[[  5  10  33  12   0  -2  -6   0  20 -16   6   4  25  -8]
 [  5   9  18   3 -14   2  -7   0  -5  -2  -2   1   4  -8]
 [  1   3  28   3  -2  -2   1  -3 -16 -25   0  -5  15   6]]
->
[[  6  15  -5   0 -25 -16  -3   1  -2  -2   3  28   3   1]
 [ -8   4   1  -2  -2  -5   0  -7   2 -14   3  18   9   5]
 [ -8  25   4   6 -16  20   0  -6  -2   0  12  33  10   5]]

[[  2  -4 -39  -5]
 [ 15 -11 -25  26]
 [ 21 -10 -28  20]
 [  9  -5 -38  -1]
 [  7  -3 -38  -3]
 [-10   2 -12  34]
 [-13 -29  -7  -9]
 [-12   1 -12  36]
 [ -5  -3 -39 -10]
 [-16 -26 -19 -13]]
->
[[-13 -19 -26 -16]
 [-10 -39  -3  -5]
 [ 36 -12   1 -12]
 [ -9  -7 -29 -13]
 [ 34 -12   2 -10]
 [ -3 -38  -3   7]
 [ -1 -38  -5   9]
 [ 20 -28 -10  21]
 [ 26 -25 -11  15]
 [ -5 -39  -4   2]]

[[  0  -1  -3  -1]
 [  4   3   6   7]
 [  3   3   3   8]
 [-14 -16 -29 -31]
 [  5  -2   0   0]
 [-11 -18 -33 -34]
 [  4   6  11   9]
 [ -7  -6 -14 -13]
 [  9   7  12  17]
 [-12 -10 -24 -23]
 [ 13  11  23  25]
 [ -7 -10 -19 -20]]
->
[[-20 -19 -10  -7]
 [ 25  23  11  13]
 [-23 -24 -10 -12]
 [ 17  12   7   9]
 [-13 -14  -6  -7]
 [  9  11   6   4]
 [-34 -33 -18 -11]
 [  0   0  -2   5]
 [-31 -29 -16 -14]
 [  8   3   3   3]
 [  7   6   3   4]
 [ -1  -3  -1   0]]

[[ -5  -6  -4  -6  -3  -6  -5  -8]
 [  3   0   5   4   6   2   2  -3]
 [  0   1  -1   0  -2   1  -1   4]
 [ -5   0 -18  12 -24  15 -10  35]
 [  7   2  20 -16  28   1   1   4]
 [ -5  -2  -5  -6  -5  -3  -5   1]]
->
[[  1  -5  -3  -5  -6  -5  -2  -5]
 [  4   1   1  28 -16  20   2   7]
 [ 35 -10  15 -24  12 -18   0  -5]
 [  4  -1   1  -2   0  -1   1   0]
 [ -3   2   2   6   4   5   0   3]
 [ -8  -5  -6  -3  -6  -4  -6  -5]]

[[-14 -10  -4   7   4   5   5   9]
 [-23 -18  -7  13   6   7  10  16]
 [  3   1   3   0  -3   1  -3  -2]
 [ 36  25  14 -18 -15  -8 -20 -24]
 [ -5  -2  -1   3   3   0   1   2]
 [ 28  25   8 -14  -9  -8 -18 -19]
 [-22 -16  -8  12   7   7  11  15]
 [ 12  10   3  -5  -2  -6 -10  -9]
 [ -2  -4  -9   6   2  -1   2   0]
 [ 21  16   5 -10  -5  -8 -14 -14]]
->
[[-14 -14  -8  -5 -10   5  16  21]
 [  0   2  -1   2   6  -9  -4  -2]
 [ -9 -10  -6  -2  -5   3  10  12]
 [ 15  11   7   7  12  -8 -16 -22]
 [-19 -18  -8  -9 -14   8  25  28]
 [  2   1   0   3   3  -1  -2  -5]
 [-24 -20  -8 -15 -18  14  25  36]
 [ -2  -3   1  -3   0   3   1   3]
 [ 16  10   7   6  13  -7 -18 -23]
 [  9   5   5   4   7  -4 -10 -14]]

[[  0   1  -2  -3   1  -1   0   0]
 [ -2  -1  -7  -3   3  -4  -3   1]
 [  2   2   2   3   1  -1   3   5]
 [ -1 -13   9  15   4  36 -11 -34]
 [  1   3  -1  -4   1  -2   1   3]
 [  0   1  -1  -2   0  -2   0   2]
 [ -1  -1  -1  -1  -1  -1  -1  -1]
 [  1  12 -12 -17   2 -27   7  23]
 [  0   1  -2  -4   1   0  -1  -2]
 [  2   2   6   2  -2   4   2  -1]
 [  1   6  -5  -8   1 -13   4  12]]
->
[[ 12   4 -13   1  -8  -5   6   1]
 [ -1   2   4  -2   2   6   2   2]
 [ -2  -1   0   1  -4  -2   1   0]
 [ 23   7 -27   2 -17 -12  12   1]
 [ -1  -1  -1  -1  -1  -1  -1  -1]
 [  2   0  -2   0  -2  -1   1   0]
 [  3   1  -2   1  -4  -1   3   1]
 [-34 -11  36   4  15   9 -13  -1]
 [  5   3  -1   1   3   2   2   2]
 [  1  -3  -4   3  -3  -7  -1  -2]
 [  0   0  -1   1  -3  -2   1   0]]

[[  4 -33   5 -16  -4]
 [ 12   1   0 -15 -10]
 [ 28  21  34 -24  19]
 [  8 -28   2 -10   4]
 [  4 -16   4   0   2]]
->
[[  2   0   4 -16   4]
 [  4 -10   2 -28   8]
 [ 19 -24  34  21  28]
 [-10 -15   0   1  12]
 [ -4 -16   5 -33   4]]
